In the data rows, the value 128 means zero.
Some points, one per row:
[192  80 189  92 193 120  78  35  87 220 195 168 168 106 160 147 160  86
 119  76  65]
[133 141 119 149 141 143 124 140 125 138 118 130 133 127 118 130 140 133
 102 109 125]
[124 114  90  84  37  15 131  97 148 186 146 220  85 154 141 110 167 121
  88 137  57]
[128 129 146 162 143 127 106 107 105 104 103 102  98 116 137 126 146 152
 132 143 130]
[121 131 108  81  78 113  90 136 147 125 135 161 148 144 135 111 113 136
  93 107 108]
[ 76 112  83 163 202 167 128 129 199 169 200  73  90  94 208 128  87 135
 255 122 139]
[113 140 146 142 139 120 122 133 124 131 142 142 120 127 150 141 136 153
 123 135 122]
[118 110 111  79 131 116 146 156  80  86  68 117 129 120 129  94 100 151
 117 114 155]
[239 130 125 113 160 210 141 121 139 115 129  76 142 175 146 162 173  86
 177  62 113]
[230  74 216  90 223 126  51   0  74 255 216 176 178 101 161 153 174  53
 133  67  51]
[136 137  75  86 108 119 128 152 156 167 152 180 186 153 141 138 117 123
  97 134  97]
[104 125 119 112 128 108 125 157 142 121 130 146 117 111 119 110 115 135
  96 141 110]
[102 148 112 142 101 114  92 137 162 154 124  89 104 123 124 130  57 109
 175 176 104]
[139 123 158 142 149 161 168 176 128 138 141 131 135 155 129 108 124  74
 138  81 119]
[122 129 124 153 101 121 114 155 113 154 203 166 191 125 177 152 106 143
  45 118  74]
[115 121 138 135 158 136 141 134 123 120  95 106 111 115 137 125 151 169
 116 138 115]
[119  94 199  83 192 129 168  78 101 193 148 194 149 148 135  91 138 149
  99  89  95]
[ 95 163  89  39  70  46 144  54  43 200 118 252 135 172  98  90  54 114
  84  96  95]
[101 145  62 148 184 153 109 148 189 122 125 103  97 106 146 126 104 101
 215 122 165]
[114 101 180 120 109 128 255 255  83 113   0 189 161 154 238 107 255 181
 119  56 255]
[199 178 125  83 114 142 138  62  61 179 182 173 111 137 107 176 127  58
  80  76 162]
[118 120 101 157 135 134  98 144 151 121 139 125 126 114 146 132 112 124
 150 105 145]
[141 130 123 202  67 132  79 149 109 137 225 161 206  97 181 158  96 123
  18 134  95]
[126 133 144 146 122 104 137 135 137 150 138 148 111 136 149 125 144 145
 119 141 103]
[100 148 133 120  63  85 175 167 133 179 118 132 128 157 156 130 110 153
 150 117  69]
[122 136 136 123  80 103 116 141 122 147 152 142 163 155 161 125  92 128
 140 104 114]
[149 133 119  99 180 141 196 164  69  83   0  83 140  76 142  86 152  85
 124  97 255]
[124  74 158  42   0  60 141 134 129 193 104  80 167 141 133 142 109 121
 197 104 141]
[127 133 113 131 126  81  85  91 110 131 129 123 114 117 129  95 127 118
 130 147 146]
[136 155 153 171 119 130  90 116 112 121 175 164 145 113 155 107 107 127
  74 128 108]
[135 148 106 100 109 108 103 141 138 146 138 143 118 136 120 108  94 121
  66 105  93]
[130 112 129 108 144 126 148 146 169 102 154 104 151 141 122 118 166 164
 109 134  72]
[140 160  60 157 152 146  93 128 157 151  96  96 114 126  54 103  92 146
 118 129 111]
[111 122 116 131 127 127 101 116 165 169 133 131  99 137 156 117 117 128
 151 150 112]
[ 85 133 188 154 119 127 213 196  91 108  88 134 122 104 192 183 253 211
 127 105 192]
[142  48  73   0 184 149 193 129 115  81   0  52  69  30 240  79  72 140
 155 114 198]
[142  62 135 131 187 195 128 100  92  93  99  90 129 104 175 149 122 141
 111 115 102]
[202 157 140  91 163 112 108  65 111 186 168 187 181 166 160 146 154 117
 106  85  93]
[130  97 139 108 132 107 141 123 100  91  95 112 115  85 161 105 109 135
 123 128 174]
[172 146 131 199 173 141 126 114 160 105 139  68  60  86 120 137 123 130
 231 144 156]
[128 125  96 132 118 108 101 133 146 138 150 127 105 121 122 110 109 113
 116 122 137]
[103 140 159 185  67  17 192 111 146 184 154 199 106  91 173 233 186 190
 110 120  77]
Here are 12 more points, each followed by its number:
[131 142 111 126 126 100  92 123 113 105  99 139 122 102  67  95 116 104
 105 139 163] 0
[ 91 124 132 201 103 149 185 234 114 115 134 122 145 135 142 186 193 171
 101 184 196] 1
[ 86 157 106  74 112  91 101 104  72 134 107 171 125 118  87  93  45 129
  81 114 132] 2
[115  81 121  77 176 154 196 149  84  84  43  78  85  72 169 110 135 171
 107 121 162] 3
[144 142  96 151 122 145  82 140 151 125 103 138 105 122  86 125 102 121
  94 108 106] 4
[109 113 182 176 136 158 175 163 129 172 140 129 175 166 139  98  92  86
 173  80  85] 5
[121 145 139 154 142 163 118 139 117 134 142 125 127 117 163 122 144 189
  85 134  87] 6
[187 150 102  58 105 105 138  93 135 166 130 179 193 185 154 167 184 156
 132 111 152] 7
[ 40  72 181 118 136 101 174 172  97 113 121 193 179 135 141  52  27  31
 143  75  84] 8
[130 120 123 140  93 119  97 126 123 150 162 145 154 124 137 111 104 131
  53  85  79] 9
[124 113 124 138 112 105 105 118 126 143 158 151 145 142 156 126 132 137
 118 129 126] 10
[123 124 130 116  86  87  85 136 120 136 146 152 145 137 160 136  96 105
 120 112 123] 11
Which of these numbered points is nearest to each point below, looking only along the 7 directions in which the first points spread most? Its number follows each.
[132 117 122 131  82 115  81 153 117 119 155 136 146 137 155  81  92 124
  57  90  95] > 9
[111 134 128 125  76 103 109 146 124 152 147 124 155 149 154 122  87 132
 142 105 113] > 11
[101 115 172 162 179 152 131 134 124 115 105 111  94 113 124 117 165 187
 153 171 124] > 6
[154 133 119 156 102 179 178 200 126 124 121 122  91 165 165 138 215 136
 101 114 211] > 1
[161 128  73 154 122 166  83 111 167 122 160 113 157 161   0 102 124 213
  83 129  62] > 4
[102 184 117 214 104 161 113 190 136 139 255 202 230 129 136 211  99 142
  44 219  79] > 9
[122 171  95  80  96  98 104 116  89 161 138 200 157 156  84  79  41  99
  57  88 123] > 2
[183 209  96  63 179 105 229 110 150 144 112 224 181 199 139 163 213 174
 105 116 102] > 7
[113 145 138 165 141 176 179 175  75 147  60 175 226 116 139 122 251 137
 104  79 255] > 1
[164 189 121 126 121  97 160 101 126 133 115 175 196 196 138 132 135 125
 147 100 131] > 7
[183 187 147 255  69 255  84 143  85 106 204 115 174  87 250 138 113 228
   7 146 112] > 6
[132 173 107 165 111 127 105 159 134 146 189 148 153 138 114 170  91 119
  61 173 101] > 9
[117 140 127  94  65 113  81 109 157  88 138 198 144 155 119 111 124 126
 118 115 120] > 11
[119 210 168  96 153 139 255 105  99 151 132 212 126 196 138 183 255 138
 158 115 158] > 7
[114 151 117 110 127 125 103 119  91  96  67 153 130 128  87 116  75 114
 138 141 166] > 0
[136 151 123 167 106  93 106 110 101 105  84 115 156  73  49 121  99  88
 110 116 200] > 0
[ 92  88 191 188 175 159 145 123 117  98 100 131 126 122 130  92 109 118
 155 140 103] > 6
[173 135  86   0 209 136 167  52 166   0  96  56 163 194   0  35 201 235
 131 143  18] > 0
[102  96 183 130 148 117 120 100 125 155 153 153 125 128 129  85 116 126
 110 111  99] > 10
[154  71  85  15  81  72 187 123  98 141  80 147 110 100 217 100 125 122
  78 103 164] > 8
[134  44 151  29   8  77  95 123 119 155  98  68 158 114 110 127 128 115
 175 121 176] > 8
[143 126  89 126 161 148 139 140 147 131 214 109 156 128 160 132 137 115
 186  69 140] > 5
[113 116 132 133 118 162 170 140 137  71 172  34 183 149 147 147 126 195
 122 198  86] > 6
[140 146 105   0 120 122 224 143  17 103  44 151 198 138 193  87  12 133
 117  51 197] > 8
[129 107  97 136 101 136  62 169 160  88  90 143 126 144  84 105 125 135
 110 104 108] > 4
[122 215 123 105  96  55 136  83  51 111 103 188 125  82  44 156  32 122
  72  80 150] > 2
[130 139 119 138 150 116 125 105 108  96  93 121 142  89  64 124 149 127
 118 127 159] > 0
[ 93 157 105 255  68 139 141 219 121 177 255 187 255 145 142 255 102 119
   7 255 117] > 9
[122 130 113 113  94  83  83 104  83 126 121 159 139 137 105  90  86 116
 103 125 157] > 2
[143 115 155 147 104  82  89 103 131 102  65  70  58 100  53 137 101  97
 132 115 152] > 0
[139 132 124 125  95  96  87 116 132 157 158 147 144 140 144 103  83  87
  67  91 102] > 9
[134 111  81 155 107 140  53 163 170  98  82 125 117 149  74 119 128 137
 111 100 112] > 4
[164  43 115   0 171 153 235 147  49  41   0  60 107  34 250 101 112 144
 108 109 255] > 3
[187 132 142 150 138 156 142 151 170 141  93  66 107 131 148 140 126  89
 211 115 139] > 5
[133 116 177 189 184 159  85  73 129 138 109 131 122  95 114 177 150 164
 144 115 107] > 6
[ 92 112 116 130  83 219  53  94 127 178 165 103 146 120 255 100  60 172
 102 145  99] > 9
[127 132 125 132 115 101  97 116 109 116 125 129 119 118 137 125 132 143
 105 123 115] > 10
[118 118  94 158 114 121  69 150 127 118 132 134 122 121  21  99 104 165
  86 133 110] > 4
[133 166 126 127 141 110 121 114 106 102  96 144 109 130 109 118 124 131
 118 137 135] > 0
[ 20  43 255 100   1 124 211 189  96 180  43   8 198 149  70  66  11 121
 255  96  97] > 8
[ 81 132  67   5 159 149  63  67 185 160  75 126 103 126 179  46  69  86
 180 135 108] > 8
[128 150 119 145 163 188 133 142 123  60   6 155 231  75   0  86 137  64
 135  89 255] > 0
[118 139 142 128  61  89 112 146 116 137 127 106 141 127 137  97  62 108
 120 100 119] > 11
[182 198 109  90 154  94 149  89 127 140 148 228 197 203 162 146 161 146
  99 107 118] > 7
[136 140 142 137 125 125 115 126 130 131 133 133 126 134 146 132 129 127
 142 131 143] > 10
[128 178 150 162 143 140 180 189 114 153  95 124 136 153 151  99 193 169
  96  93 153] > 1
[132 218   0  83 221  15 139   2 104 211 218 159 104 146  86   0  25   0
 122 255 231] > 2
[149  30 113   0 128 131 199 117  54  85   4  47 104  65 176 140  93 115
  74  62 254] > 3
[107 200 100  81 139  55 139 115 149  94  70 214  58 186  71 165 176  35
 180 156 155] > 0
[128 189 212 113 193 166 255  71  55 183 123 214 142 169  99 195 255 120
 189  98 162] > 7
[ 51 172 119 194  70 165 205 242 107 151 254  83 234 165 189 255  18 162
  99 255 110] > 1
[106 149 116 107  66  65  34 136  95  76  99 141 104 114 124 135  55  57
 128 122 138] > 2
[115 153 116 103 106  98 101 113  92 128 122 165 132 132  96  98  75 124
 101 128 149] > 2
[133 106 148 112 162 143 173 145 101  94  76 102 123  80 153 102 110 122
 103 117 172] > 3
[118  76 177 127 121 113 167 121 132 189 201 225 185 178 157 100 117  58
 143  73 125] > 7
[215 119 120  23 161 197 164  51 221   0 145   8 136 222  86  72 255 255
 166 181  28] > 5
[117 134 255  97 229 154 222  32  47 204 144 171 121 113 120 170 253  77
 204  99  98] > 7
[ 99 107 145 174 132 113 166 123 158 192 127 181 110 153 143 157 173 152
 144 174  62] > 10
[136 156 141  96   0 219  95 127  70  52 147  77 159 160 187  68   6 175
  51 106 114] > 8
[152 123  84 202 108 211 133 143 146 147 222 164 149  99 143 160 131 146
  46 206 134] > 6
[171  94  76 170 118 178 102  86 121 104 166  92  50 130 149 145 126 118
 107 164 191] > 4
[186 112 123  27 190 133 239  93  96 101  59 170 138 138 198 153 215 189
 145 129 242] > 3
[153 157  60 169 126 129  73 120 166 145 114 108 102 130  48  96  78  91
  97 129 130] > 4
[114 141 159  89  81 255  82 117 141  74  86 102 129 127 175  99  73 164
 131 124 115] > 8
[103 103 155 104 104 101 112 107 128 138  78  86  72 137  61 163 133 101
 123 124 167] > 0
[152  89 123  56 134 134 182 139  84 100  63  93 135  83 199 100  94 113
  83  84 192] > 3
[227 115 158 108 191 252 202 178 115 127 101  60 158 193 142 157 178  25
 224  22 130] > 5
[190  86  70 170 255 190 203  94 132  21   0  48 255  38   0  70 255  72
 155 102 255] > 3
[ 95 121  63 135 115 206   1  66 164 206 167 122 124  89 234  86  80 126
  89 153  76] > 9
[147 167 148  75  93 131 167 170 171 138 112 196 119 165 128 119 160 104
 125  82  65] > 7
[127 100 179  85  61 114 118 133 123 136 100 134 152 154 124 142 168 122
 120  90 203] > 7
[147  57 138  65  81 114 255 211 122 106   0 181 125 141 255 133 255 144
 138  59 255] > 3
[200  84 118 141 190 174 171  90 172   0  32   0 192 113   0  86 239 184
 200 161 180] > 3
[ 92 144  70 155 183 166 148 162 156 134 205  92 107 103 174 135 109 149
 222 109 162] > 5
[115  75 157  45  23  63 147 136 131 183 127 121 151 121 126 131 125 125
 152 128 128] > 8
[255 188 120 117 183 193 134 103 114 159 121  59 116 173 136 139 166   1
 201  76 171] > 5
[140  90 135 155 115  86  59 114 122 100 118 135 118 142 133  98 162 114
 127 118 110] > 10
[155 115 215 117 242 165 183  30  30 197 127 157 210  52  63 167 185  44
 165  67 158] > 7
[ 88 136  99 172  44  82 105 180 129 162 247 134 228 142 102 255  66  64
 119 255 141] > 9
[ 62  95  63  59 137 150  50  92 184 202  88  89  72 107 181  84  70 114
 138 135  83] > 8
[138 127 134 153 145 142 122 128 116 110 106 101 104 110 143 135 132 152
 110 131 114] > 6
[145 152 114 150 125 152 104 138 136 149 137 128 121 144  96 134 104 149
  80 104  83] > 4
[123 136 136 180 102 150 106 127 104 129 170 138 155  92  89 114  93 168
  61 119  96] > 9
[205 126 145 255 121  39 126 113 162  56  24  69 110  12   7 136 111  80
 188 112 237] > 0
[183 133 154  83 133 186 149  79 172  34 162  60 145 199 125  89 192 210
 165 173  90] > 5
[117 109 138 145 138 126 142 149 120 120 110 113 108 109 155 139 150 165
 107 114 113] > 6
[120 100 129 185 146 103 199 144  99 132  22 162 162  85  56 108 232 111
 146 139 246] > 3
[163 150  88 210  83 182  32 128 126 115 146 146 157 109  67 133 102 180
  54 134 114] > 4
[135 113  89  72  66  59 137 117 142 165 127 177 105 141 153 110 133 122
  79 120  88] > 11
[169 136 127 143 135 154 134 136 119 131 126 106 124 139 142 126 128  80
 134 108 135] > 5
[157  81 126  46 106  76 176  90 128 147 134 202  77 126 166 134 183 125
 130 140 220] > 7
[156 185 165 100 101 202 233 220  85 183 135 151 180 196 133 166 224 138
 134  14 158] > 7
[204 153  84 154 216 255 125 131 162 188  19  58 164 103  76 126 157   5
 227  71 222] > 5
